Families of rows that turns and mirrors carry onto each other, the same ones carrying the whole set onto itself: the rest of each named row's family, in list order
5 families of 3 rows
E: |  0.962 |  2.475 | -0.841 |  0.076 | -1.847 |  1.742 | -1.297 | -0.467 |  0.477 |  2.555 |  1.412 |  0.436 |  0.515 | -0.343 | -0.788 |  0.132 | -0.237 |  2.736 | -1.198 |  2.237 | -1.596 |  0.617 |
T: | -0.886 | -0.225 |  2.093 |  1.189 |  3.149 | -0.934 |  0.237 | -0.607 | -0.236 | -2.095 |  2.496 |  0.951 |  1.855 |  0.369 |  1.037 |  1.190 |  1.184 |  1.871 |  0.172 |  2.621 |  0.066 |  0.988 |
C: |  0.555 | -1.701 | -2.418 | -0.437 | -1.719 | -0.909 | -0.591 |  0.597 |  0.612 | -0.493 | -1.295 | -0.350 | -0.330 |  0.879 | -0.569 | -1.346 | -1.247 | -1.880 |  1.135 | -4.003 |  0.520 | -0.695 |
J: | -1.865 | -2.054 |  3.483 |  1.317 |  2.418 | -2.132 |  0.142 | -0.142 | -0.357 | -1.892 |  0.849 |  1.117 |  1.344 | -0.198 | -0.652 |  1.115 |  1.046 | -0.914 |  0.919 |  0.560 |  0.724 | -1.402 |
L: |  0.221 | -1.040 | -3.735 |  0.823 | -1.345 |  0.099 |  0.834 |  1.363 | -2.015 | -0.822 | -1.269 |  2.121 |  0.876 | -0.634 |  0.131 | -2.357 | -1.568 | -0.712 |  1.925 | -2.010 | -1.322 |  0.024 |
Y: |  2.778 |  2.423 | -0.146 | -0.331 | -1.843 |  1.600 |  0.965 | -2.688 |  0.006 |  1.248 |  0.636 |  0.560 |  0.854 | -1.078 | -2.067 |  1.532 | -1.472 |  0.970 | -1.227 | -0.524 |  0.458 |  0.783 |
X: | -0.006 | -1.363 | -1.599 |  0.745 | -1.434 | -3.124 |  0.841 |  0.494 | -1.726 | -1.768 | -1.023 |  0.940 | -1.902 | -0.145 | -1.119 | -2.782 | -2.072 |  0.282 |  0.975 | -1.806 |  1.311 |  0.187 |
F: | -1.240 |  0.185 |  1.160 |  1.344 |  2.744 | -2.110 |  1.112 | -0.364 | -3.011 | -1.166 |  0.328 |  1.350 |  1.502 |  1.656 |  0.945 |  0.317 |  1.521 |  0.980 |  0.754 |  2.722 | -0.579 | -1.473 |
V: |  0.060 | -2.425 | -0.533 |  0.345 | -0.920 | -1.036 |  1.237 |  2.260 | -0.776 | -0.327 | -2.573 | -0.027 | -1.050 | -2.203 |  0.431 | -2.967 | -0.141 | -2.156 |  0.899 | -0.655 | -0.840 |  0.148 |
H: |  2.482 |  1.884 | -1.470 | -0.201 | -1.344 |  1.294 | -0.958 | -0.711 |  1.477 |  2.539 |  1.233 | -0.758 |  0.627 |  1.055 |  0.286 | -0.232 | -0.658 |  2.205 | -0.647 | -1.714 | -1.063 |  1.755 |
P: |  0.822 |  2.409 |  0.437 | -1.252 | -1.860 |  1.109 |  0.029 | -1.900 |  1.698 |  1.914 | -1.543 | -1.110 |  0.036 | -0.572 | -1.345 |  0.204 |  0.886 | -0.036 | -0.653 |  0.113 | -2.907 |  1.273 |
Q: | -0.026 | -3.103 | -1.185 |  2.045 | -0.374 | -0.299 | -0.399 |  1.460 | -2.409 | -2.201 | -0.608 |  0.545 | -0.368 | -0.081 |  0.268 | -1.081 | -0.843 | -0.523 |  1.840 | -3.132 | -0.838 | -1.191 |
M: | -2.178 |  1.820 |  1.654 | -0.740 |  3.197 | -0.465 |  0.496 |  0.274 |  0.025 | -1.538 | -0.815 |  0.218 |  0.744 | -0.238 |  2.085 |  0.646 |  1.686 | -1.374 | -0.065 |  2.536 |  0.447 | -0.504 |
A: | -2.256 |  0.545 |  2.367 | -1.373 |  2.882 | -1.082 | -0.624 | -0.778 | -1.707 | -0.470 |  1.122 |  1.072 |  1.822 | -0.584 |  0.341 |  0.406 | -0.077 |  1.739 |  1.143 |  1.327 |  2.530 | -1.658 |
D: |  1.879 |  1.717 |  0.561 | -0.707 | -0.259 |  0.569 |  0.609 | -1.251 |  3.924 |  1.702 |  2.497 | -0.085 |  0.380 | -0.211 | -0.515 |  0.606 | -0.215 |  0.973 | -1.350 |  1.009 |  0.575 |  1.161 |

The rest of the family of M: V, P
The rest of the family of Y: X, A
The rest of the family of C: J, D
The rest of the family of T: H, Q

